These views show one set of named points, seen from different sides, and a view may be mirrored.
A view may leave some points out. In some views, one point has been moved. Which views, in the order they come, and which point in each? Write - if no view has one.
Scene 1:
view 1:
  lel [20 28  4 14]
  nefi [  6  11 -26  16]
  bov [24 21  8 10]
  sifu [23 30  9 16]
  kubu [ -3  10 -24  20]
  Tos [23 23  0 10]
  zin [ -3   5 -27  19]
view 2:
  zin [ 29 -13 -50 -49]
  bov [  8  16 -25 -40]
  Tos [  6  12 -26 -42]
  nefi [ 20 -13 -46 -46]
  sifu [ 13  17 -16 -37]
  lel [ 11  11 -19 -40]
view 3:
  nefi [25 27 -8  5]
  lel [ -8  37 -19   2]
  kubu [27 32  1  6]
  sifu [-16  37 -21   2]
  Tos [ -4  33 -23  -2]
  bov [ -8  32 -25  -4]
  zin [29 25  1  4]
view 4:
  lel [ 11  11 -29   3]
  nefi [ 34 -11 -13  -7]
  Tos [ 10  10 -22   4]
  sifu [  6  13 -33   7]
  bov [  9  11 -23   9]
view 5:
  zin [ 28 -18  13 -19]
  nefi [ 21 -17  19 -23]
  bov [  4   0  12 -53]
  sifu [  5   9  11 -55]
  Tos [  3  -2  14 -48]
  lel [  8   6  12 -49]
  kubu [ 30 -14  16 -22]
view 6:
  lel [ -1  21 -34 -14]
  sifu [  6  21 -31 -10]
  bov [  0  15 -32 -11]
  nefi [-36  25 -42 -13]
  zin [-43  28 -39 -21]
Views that do not fit: -
